name the system of each run:
seq 1, Vari (8 x 22):
[[ 35  -9 -18  -8  49 -25 -38 -30 -20  23 -16 -39  25  -6   0 -38  27   0
   15  13  39   2]
 [  5  -2 -26  43  -3 -50  13  39  37 -30 -21   1   7   4 -41  -5 -24  -7
  -34  25 -16 -13]
 [-16 -37   5  17 -35  -8  30 -23  -5   2  77  27 -30  16 -13   9  15  15
   -5 -25 -21  11]
 [ 16   8  27 -39  42  53  10  -4  51  15 -10   5  -5  37  30   1  20   2
   36  -4  -9  16]
 [-21  62  14  12 -17  30 -18  42 -36 -26 -31  -1  25 -33  23  20 -36  -6
   -7  -4 -13   2]
 [ -3 -11 -19 -11 -10 -25 -23 -16 -65  37   4 -27  13 -31  -7 -33  24  19
   -1 -21  45   6]
 [ 20 -32 -31 -13  20 -40  22   5  58   2 -52 -13  -5  14 -30 -18  -8 -17
  -20  16  16 -21]
 [ -6 -24   4  23 -42  -9  27 -15   2 -37  47  32 -26   0 -10  36 -44 -26
   -9   2 -30 -10]]
seq 2, takil (8 x 22):
[[ 11  -3   9  -8  -5 -11   0  15  24   9  48 -13  -3   0 -30  -3  -5  38
    6  85  21 -16]
 [ 18 -25  -9  27  18 -29  -4 -67 -38 -34  49   2 -11 -11   2   9 -14 -21
  -11 -15 -22 -19]
 [-23 -32   2  14 -62   2 -28 -18  18  19 -26  36 -26  30  18  26  35 -29
   10  -5  22  16]
 [-14  19 -13  -1  -2 -21  11  27  40 -28 -49  -5 -12  -9 -25  16 -24   5
  -48  36  -5 -48]
 [ -9   9  -8 -16  50   4  12 -35 -20   0 -20 -16 -11   1  17 -16  38  20
  -30 -73 -23 -14]
 [-18  12  29 -37 -12  36 -15  10  17  43  13  -2 -10  16  14   0  44  45
   23  37  32   6]
 [ 11  15   1  -3   8 -22  -6 -15 -38 -23  47 -25   4 -40 -21   3 -37  20
  -15  51   5 -40]
 [  3 -39 -17  34 -17 -28 -36 -54 -45   9  17   8  -3   4  12  -5  34 -25
    6 -38  12  20]]
seq 3, pim (8 x 22):
[[-10  38   0  25  26  18 -26  16 -21   5 -37  -5  23  10  31 -15  45   5
   -3 -61 -19  30]
 [ -2  30   7  14 -38  16 -15  46 -25 -14 -24   2  29 -32   8  16 -58 -34
   19  18   8  22]
 [-17  20  -5  27   2 -12  28  -1 -38 -38  41   4  -4 -23 -14   5 -25  19
  -42 -37 -50 -17]
 [ 18  11  -3  10  28   7 -27  -2 -61  24  23 -20  40 -14  17 -37  24   7
   31 -35  10  43]
 [-10  42  34  -2 -30  32 -30  20 -27 -11  32   1   8 -26  14  27 -25  14
   20  60  10  -5]
 [-32  46  13  31  13  17   6  24  -1 -21  11   8  -5  11   3   4  37  47
  -39 -36 -49   1]
 [ 13  26   2   8   8  29  -5  48 -16  16 -33  -4  44  -7  20 -20 -12 -24
   40 -34   0  58]
 [-15  20  15  -5 -37  22  18   5 -37 -29  25  12  -6 -40   5  32 -66 -14
   -2  -2 -18 -14]]
seq 4, Vari (8 x 22):
[[ 19 -23 -36 -23  35 -47   5 -31 -10   3 -36 -36   1 -22 -23 -25 -11  -7
  -27   2  26 -40]
 [ 24 -45 -22  46 -10 -49  11 -20  28 -30  13  19 -10  14 -21  12 -28 -47
   -8  12 -16  -4]
 [ 17 -15  27   8  11  13  21 -10  19  -6  93  15 -10  26  -5   7   2  19
   26  30 -26  13]
 [ -1  49  23   9  52  43  -4  17  12 -12   0   0  11  23  27  -3  31  27
    2 -28 -43  18]
 [-27  36  -2  21 -38  16 -20  57 -34  18 -37   2  30 -15  10 -10  10   3
    3 -33  12  40]
 [-16 -16 -20 -55 -24  -9  26  13 -20  46 -26 -23  -7 -31 -25 -27  -6  22
  -11 -14  48 -10]
 [ 11 -37 -21 -27   8 -23  28 -41  18 -16 -47   0 -24  -6  -3  11 -38 -48
  -18 -22   4 -37]
 [ 34 -28   9  18  -9  -8 -11 -36  -6 -26  46  15   0  -2   8  25 -46 -50
   34  37   0   1]]
seq 5, pim (8 x 22):
[[ 12 -12   1  37   5 -13  45  11  30 -37  55  22  -9  20 -22  11 -27  -4
   -9  -6 -56   6]
 [  2 -29  -6 -33   1  13  34  -2 -24  48  32  -7   4   1  -1 -35  17  16
   30 -50  15  39]
 [ -1  22  30 -60   6  44 -19 -29 -18   7  -9 -14 -10 -26  31  21 -22   2
   19  36  29 -32]
 [-32  21   5  36  -9  -5 -38 -20   6 -24 -33  17 -25  18  21  28  47   6
  -43 -19 -20 -25]
 [  8   8 -30  32  -5 -29  -6  62   9   8 -58 -12  38  -3 -20 -28  -4 -17
   -1 -10  15  32]
 [ 30 -16  -1   7   8 -10  40   3   4 -33  47   4   7 -17 -20   7 -76 -28
   13  20 -25  -4]
 [ -8 -29   0  -9   0  -5  16 -45 -35  22  68   2 -20   5  -1 -14  37  28
   -1 -43  -6  10]
 [  0  26  16 -43  12  30 -40   0 -16  37 -22 -28  14 -14  20 -11  25  25
   25  38  50  -7]]
seq 6, Kopu (8 x 22):
[[  4  -3   9  59 -38 -13 -16  27  34 -29  24  29  -1  25  -9  28  -9 -16
    7  47 -17  16]
 [-29 -12   9 -52 -23  14  32  -4 -20  40  45  -9 -26 -12 -17 -13  16  56
   -6  -4  21 -10]
 [ 10  36 -13  13  65  -4  10  28  21 -23 -50 -22  22   3  -1 -22   5   8
  -27 -28 -34  -5]
 [-10  -7  28  19 -40  40 -10  -3  18  -1  12  43 -12  29  35  36   5 -33
   33  -7 -15  33]
 [ -7 -10  -7 -64   3   6   0 -36 -51  32 -16 -28  -5 -38   7 -15  -6   5
    1 -19  45 -21]
 [ 25   7 -28  55  22 -45 -17  11  13 -41 -38  -6  23  -1 -16  -4 -24 -39
  -20  10 -14  -7]
 [ -4 -38  13  11 -53   1   6  -4   9  18  71  27 -19  23 -10  13  10   6
   27  27  14  23]
 [  3  20  -6 -49  49  -1  25   3 -16  15   7 -41   5 -26 -18 -33   0  53
  -20   1   9 -30]]
seq 7, nel (8 x 22):
[[-10  10  19  20  20  11  12 -14  43 -26  39  18 -31  39   3  21  35  36
  -25  11 -48 -19]
 [-50  16  18 -20 -42  33  28  20 -19  18  33  18 -24  -2   2   8  20  49
  -13 -33 -15   9]
 [-27   6  11 -51 -49  34  21  20   2  14 -48   9 -15 -23  13  22 -41 -22
    3  -6  24 -11]
 [  2 -39 -27  20 -45 -35 -22 -20 -12   1 -47  11  -3  -5  -2   9 -17 -62
    1 -14  31   5]
 [ 41 -39 -32  -1  23 -49  -8 -19 -22  22  14 -32  22 -12 -26 -38  -6 -13
   16  18  39   7]
 [ 42  -1  13   7  59 -10  -7 -30  27 -27  44 -15   1  14  -3   1  -4   5
    7  60 -15 -23]
 [-17  24  24  26  12  15 -25 -20  -8 -12  56  10 -15  19  15  15  53  50
  -13   4 -30  -6]
 [-46  39  19 -47 -14  39  19  27  -1  20 -12  -4 -19  -9   6   6  19  56
  -26 -13   0 -18]]
seq 8, Pume (8 x 22):
[[-10   4  39 -56   4  47  10 -40   7   3  33   5 -34  -1  27  30  -8  16
   11  23  -1 -32]
 [-17  34  23  23 -56  26 -42  28 -18 -12  -6  17  11 -15  21  34 -23 -18
   17  39  11  10]
 [-15  11 -34  21 -21 -39 -22  32 -45  13 -47 -21  24 -33 -21 -25   2   3
  -26 -18  30   4]
 [ 20 -31 -28   9  50 -30  -2 -37  23   4 -39 -10  -3  30   1 -25  43 -15
  -15 -39  -4  -3]
 [ 17 -46   5  -2   1  -2  49 -12  58  -6  51  24 -27  39 -16   8 -10  -9
   14  11 -25   5]
 [-15  11  28 -48 -23  30  13 -11 -23   6  53  -3 -19 -27   1  18 -27  36
    9  44  14 -28]
 [-17  50  21  20 -19  23 -69  11 -32  -5 -28  -2  15 -17  35  19  19   1
    5  26  18   1]
 [-11  -1 -34  46 -23 -34  -6  50  -3   8 -52   0  26   2 -21 -25  13  -9
  -18 -35   7  31]]
seq 9, Kopu (8 x 22):
[[ 27 -38  10  -2  -5   0   4 -52 -26   1  80  10 -10   1   9   7 -14 -21
   37   7   0  13]
 [ 18  28  -1  -3  44 -17 -39 -11 -37   3  15 -43  24 -25  -7 -25  18  37
   -5  42  22 -20]
 [-18  42  14  41 -29   2 -14  55  27 -33  -5  14   5   3 -10  25 -12  15
  -19  50 -18  -9]
 [-49  -5   4 -25 -52  16  38  20  -8  30  14  16 -29  -1 -11   0  21  39
  -20 -42  -2   7]
 [ 16   5 -21 -19  50   5  32  21  12  12 -53 -18  20   3   1 -34  -2 -11
    0 -60 -11  20]
 [ 24 -11  16  19   5  27 -13 -27   1 -21  12  25   6  15  39  26 -25 -62
   45 -10 -21  28]
 [  3 -10   2 -22 -14  -5 -42 -49 -64  20  20 -19   2 -35  12   0   3   1
   12  19  47 -15]
 [ 10  16 -23  36   0 -49 -19  36   2 -22 -25 -21  23 -23 -36 -10 -23   1
  -30  46  10 -22]]
seq 10, nel (8 x 22):
[[-10   9  31   5 -50  41 -29  26   1  22  12  26   9  14  26  15   9  -9
   47  21  20  44]
 [-17  41 -11  12 -21 -13 -33  28 -50 -15 -47 -22  24 -51  -2   3 -30  -3
  -26   9  19 -19]
 [ 23 -19 -24 -14  55 -12   0 -44   7   2 -57 -18  -2  10  18 -17  15 -32
   -8 -47   0  -9]
 [ 21 -28 -12  30  10 -31  17  32  55  12  24   5   7  42 -34 -28  25  11
   10  23  -4  30]
 [  4  24  14   8  10   8  31  12 -29 -33  74  -3   8 -25 -12   5 -45  20
   -4   7 -39  -5]
 [-10  25  37 -24   4  64 -26 -23 -15   6  -6  14  -4   7  56  25  14 -10
   32 -18  -3  14]
 [-28  28 -10  23 -42 -11 -37  51   6  14 -68   1  13  -4  -5  -1  26   9
  -18  12  28   5]
 [  5 -11 -38  -8  25 -34  39  -7 -12 -13 -38 -18   2 -22 -24 -20 -35 -17
  -37 -52 -13 -21]]
seq 11, Pume (8 x 22):
[[ 21  -9  10 -12  18  18  29  43  49  30  27   1  16  35 -11 -25  14  18
   40  18   1  43]
 [-27  48  18 -31  12  28  35  26  11 -18   5  -7 -17 -16  -6  11 -15  48
  -38   8 -30 -38]
 [-28  22  20  -7 -24  47 -20 -11 -40   2 -26  19  -3  -9  49  25   3 -23
   14 -54  -7  17]
 [ 22  -6 -23   5  -8 -15   6  34   4  -2 -57  -9  31 -18 -12  -9 -57 -53
   18   3  20  17]
 [ 16 -15 -30  22  39 -49   7 -44 -27 -32  15 -19  -4 -18 -19 -12 -12  -3
  -40 -21 -21 -34]
 [ 35 -34  12  10  25   8  -9 -41   0  14  61   6   5  28  16 -10  26 -12
   47   0  -2  35]
 [  9  25  18  -6   5  11  18  54  30   0  39 -10  15  -2 -24  -6 -19  39
   14  67  -2   4]
 [-43  55  15  -2   4  27 -12  10 -40  -6   1  -7  -5 -15  17   5  30  53
  -35 -33 -21 -14]]
seq 12, takil (8 x 22):
[[ -7   7  -6 -31 -41   5   1  52 -15  36 -37 -17  22 -32 -14 -17 -29  -3
   18  20  52  16]
 [ 39  21 -19  41  59 -29 -13  20 -17 -21   0 -29  47  -9 -10 -33 -11  -5
    1   4 -16  17]
 [ -3 -20   5  27 -15  10  27  16   7  16  56  23   0  31  -3 -13  27  10
   23 -41 -24  56]
 [ 21 -30   7 -33 -11   8  40   7  45  -1  14   9 -12   3 -13  11 -57 -29
   29  45  10  -5]
 [ 11  22   4  17  20  17 -12 -20 -28 -42 -27   6  13 -20  35  21 -41 -52
    4 -35 -30  -2]
 [-35  14  -4  -2 -50  21   0  51 -12  32 -48  12  10  -4   7  -6  11   0
    6 -43  20  39]
 [ 26  16 -15 -15  42 -14  22  52  26   7 -23 -33  31 -10 -33 -38 -24  17
    0  32   7  -1]
 [ 22  10  12  16  56  19  14 -14 -25  -8  57  -5  19   8  16 -18   9  11
   21 -40 -43  32]]

runs to name:
seq 13 (2 x 22):
[[-33  24   1 -33 -21  28  44  30 -16  -2 -37   5  -6 -25   6   8 -40  -2
  -19 -56 -15  -4]
 [ 16  19  -3 -44  35  19  -5  19 -10  36 -53 -34  34 -16  12 -34   1  -2
   24 -10  36  16]]
 -> takil
seq 14 (2 x 22):
[[  1 -52   2  16 -45 -24  -8 -24  26  11  46  23 -28  26 -16  18  14  -7
   13  45  21   0]
 [-10   1   8 -22 -23 -10  -8 -26 -54   5  55 -16 -10 -40 -12   4 -15  33
  -11  36  22 -34]]
 -> nel
seq 15 (2 x 22):
[[ 10  -1 -14 -55  46   8  19   1  30  23 -70 -27  -1   4   3 -24   7   2
   -5 -14  20 -17]
 [ -2 -11   6  26  -3  -1  21 -27  34 -49   2  33 -31  23  10  40 -19 -32
  -21 -15 -50 -20]]
 -> Pume
seq 16 (2 x 22):
[[ 30 -51  -9   3   0 -20   4 -59 -35   2  50   4  -2  -7   1  -3 -23 -41
   27 -16   6  11]
 [-16 -11   1 -28 -20 -15 -21 -27 -33  31  34 -19 -19 -18 -11  -7  30  45
   -9  35  45 -26]]
 -> pim
seq 17 (2 x 22):
[[ 12 -12 -15 -31  -1 -21  -2  -4 -59  31  18 -34  21 -43 -19 -31 -22  10
   14  14  49   0]
 [ 24  25   5  38  60  -9 -47 -17  19 -24 -15 -13  13  23  18  -1  40   8
   -8  25 -17 -10]]
 -> Pume
seq 18 (2 x 22):
[[ 13   2  -8 -36  18  24  24  18  16   8 -67  -5  16  -4  16  -8 -36 -45
   21 -35   5  14]
 [ 18 -32  -4  19  -6  -8  -9 -60 -34 -26  18  19  -6  -5  22  21 -29 -58
   17 -30 -12   7]]
 -> Kopu
seq 19 (2 x 22):
[[  7 -16   5 -23  45  -2   4 -75 -20  -7  35 -11 -29   2  15   2  25  19
  -16 -24 -16 -36]
 [ 16  21   2  24  31  -6 -58   2  32  -2 -47 -11  14  23  15   1  42  -3
    3  46  20  -7]]
 -> Kopu
seq 20 (2 x 22):
[[  6  12  -9  35  24 -20  41  41  24 -24  44   0   8  10 -38 -18  -3  34
  -25   0 -47   5]
 [ 20 -48   3 -39  22  14  47 -47  15  16  37   9 -21  19   7  -6  -6 -16
   28 -36 -10  11]]
 -> takil
seq 21 (2 x 22):
[[-14 -27   1 -42 -16 -12   0 -43   1  20  23  -9 -39  -5 -14   9  17  31
  -18  40  35 -48]
 [  9  -1  -4   0  46  -9 -29 -19  48   4 -39 -10  -9  38   7  -5  58  15
  -13  21   7 -20]]
 -> pim
seq 22 (2 x 22):
[[ -4 -10 -13 -53   8  -6  64  13 -12  15  19 -23  -9 -32 -36 -26 -35  30
  -15 -14   7 -19]
 [ 29  -8  16 -17  54  18 -24 -75 -14  -5  16  -9  -8   9  39   8  16 -17
   23  -7  -5 -12]]
 -> pim
seq 23 (2 x 22):
[[ -7  22 -22  16  27 -26  -7 -16 -69 -13   7 -28  15 -36  -7 -23   6  22
  -35 -45 -15 -14]
 [ 12  17   1  51 -19  -3 -27  61  18   3 -11   9  38  17  -1  -8   5 -15
   31  26   5  54]]
 -> Kopu
seq 24 (2 x 22):
[[-26  32   3  39 -41   5  -3  72  38 -12 -34  21   9  16 -11  14   4   5
  -13  14 -14  18]
 [-45  -4  12 -36 -47  20  14 -10 -37  32  31   9 -29 -15  -1   7  21  44
  -15 -27  17  -8]]
 -> Vari
seq 25 (2 x 22):
[[ 24   9  10 -14  43  31 -10 -29 -40   5  -4  -7  24 -10  42 -10  -7 -31
   39 -46  -5  28]
 [-35  17  15   5 -68   9 -37  -4 -52  -3   8  14  -9 -32  12  34 -13  -1
   -5  20  23 -12]]
 -> pim
seq 26 (2 x 22):
[[ -3  51  29  -2  -6  36 -17  42 -31   3  40 -12  26 -24   8   1 -12  34
   23  42   3  15]
 [ 17 -27 -24  12 -16 -38  12  -2 -59  10  46 -14  22 -36 -28 -27 -33 -11
   12  -9  18  20]]
 -> takil
seq 27 (2 x 22):
[[ 30 -19  -7  21  47 -13 -22 -12  26  23   2 -10  15  41   3 -32  63   5
   24  -1   9  32]
 [ -5  -2   7  -2   5   4  54  40  64  -3  33  11 -17  30 -30  -4   4  36
  -12  19 -31   0]]
 -> Pume
seq 28 (2 x 22):
[[ 34  -4   9  -2  25  28   2 -23  -8 -22  -5   6  16  -4  34  14 -47 -64
   41 -19 -17  18]
 [ 34  27   5  13  29   0 -14  21 -44  -6  39 -27  49 -32  -4 -23 -32   4
   32  29   3  23]]
 -> Vari
seq 29 (2 x 22):
[[ 13 -43 -19  -6  -4  -4  14   4  13  43 -27   6   7  24   4 -27  21 -28
   30 -50  23  48]
 [  1  -9   3 -56 -23   4  19 -14  -2   0  -8  -9 -17 -32  -8  20 -61 -18
    4  41  31 -41]]
 -> pim
seq 30 (2 x 22):
[[ 22  13  -5  21  54  -4 -32 -55 -50 -20   9 -15  16 -12  29  -7   9 -17
    0 -37 -19  -2]
 [ 31  -3 -17  44   4 -30 -21  50  19  11  -8 -10  42  13 -23 -31   6 -11
   25  34  20  41]]
 -> Vari
seq 31 (2 x 22):
[[ 15 -50  -7  -9 -42 -24 -16 -19 -11  38  30   0  -2  -1 -14  -9   0 -13
   34  37  55  14]
 [ 13  10   6 -24  54  -3  29 -15  49 -29   3 -14 -20  10 -11   6 -12  20
  -26  35 -25 -50]]
 -> Vari
seq 32 (2 x 22):
[[-36  40   7  17 -26  25  19  33 -13 -30 -20  24  -4 -12  11  26 -26  -4
  -28 -50 -44   3]
 [ -2 -19   3 -35 -23  19 -14 -18 -49  50  10 -10   8 -15  18 -19  14  -4
   41 -25  47  32]]
 -> Vari
seq 33 (2 x 22):
[[-28  26  14   9 -28  20   8  72  26  25   4   9   9  21 -10 -11  32  44
    4   3   0  37]
 [  5  32  16 -34  29  47  47  33  28 -14 -21   0   9  -4  14   5 -42  -6
   11 -20 -33   6]]
 -> pim
seq 34 (2 x 22):
[[ 11  -9  30   2 -21  20  -1   7  20   7  75  15  -6  16  -3  14  -3  15
   39  62   3  19]
 [-31  52  16 -10 -22  17 -21  43 -28  11   7 -16   8 -29  -7  -2  10  58
  -15  39  19 -12]]
 -> Pume
seq 35 (2 x 22):
[[  0  22  -7  44  43 -13 -20 -16  17 -38 -36   2  -2  23  16   6  34  -2
  -36 -31 -42 -15]
 [-16 -10   5  37 -72  -3 -23  41   0  23  19  23   8  11  -5   5  17  -3
   24  19  22  43]]
 -> Vari
seq 36 (2 x 22):
[[-26  53  30   4  17  38 -41 -13 -12 -12  -5   1  -8   6  39  20  45  38
  -13   2 -18 -17]
 [-20  41   2  38 -21  15 -29  61   9  -4 -59  11  25   7  14   3  14  -7
   -1 -15  -6  32]]
 -> pim
seq 37 (2 x 22):
[[-32   4  -9  22 -40 -24  27   7 -11 -37  15  15 -24 -20 -25  25 -32  10
  -51  -8 -30 -34]
 [ 26  -5 -25  13  58 -22   2  -7 -33  14   6 -30  31  -2  -6 -50  25   7
    2 -46  -3  26]]
 -> pim
seq 38 (2 x 22):
[[-29  47   5   0 -35   5 -32  22 -27 -17 -41  -7   2 -38   5  26 -23   6
  -31  32  15 -39]
 [ -5 -26 -27 -14  17 -19  -3 -47 -12   9 -59  -6 -18   2  12  -7  21 -23
  -27 -62  10 -19]]
 -> nel
seq 39 (2 x 22):
[[-14  23  11 -33 -34  22 -32  14  -3  10 -55  -6   1 -24  17  23 -25 -16
   10  44  45 -19]
 [ -9   0 -11  -9  -5 -31 -31 -47 -45 -12   1 -20 -15 -35  -6  11  -6   9
  -34  26  25 -55]]
 -> Vari
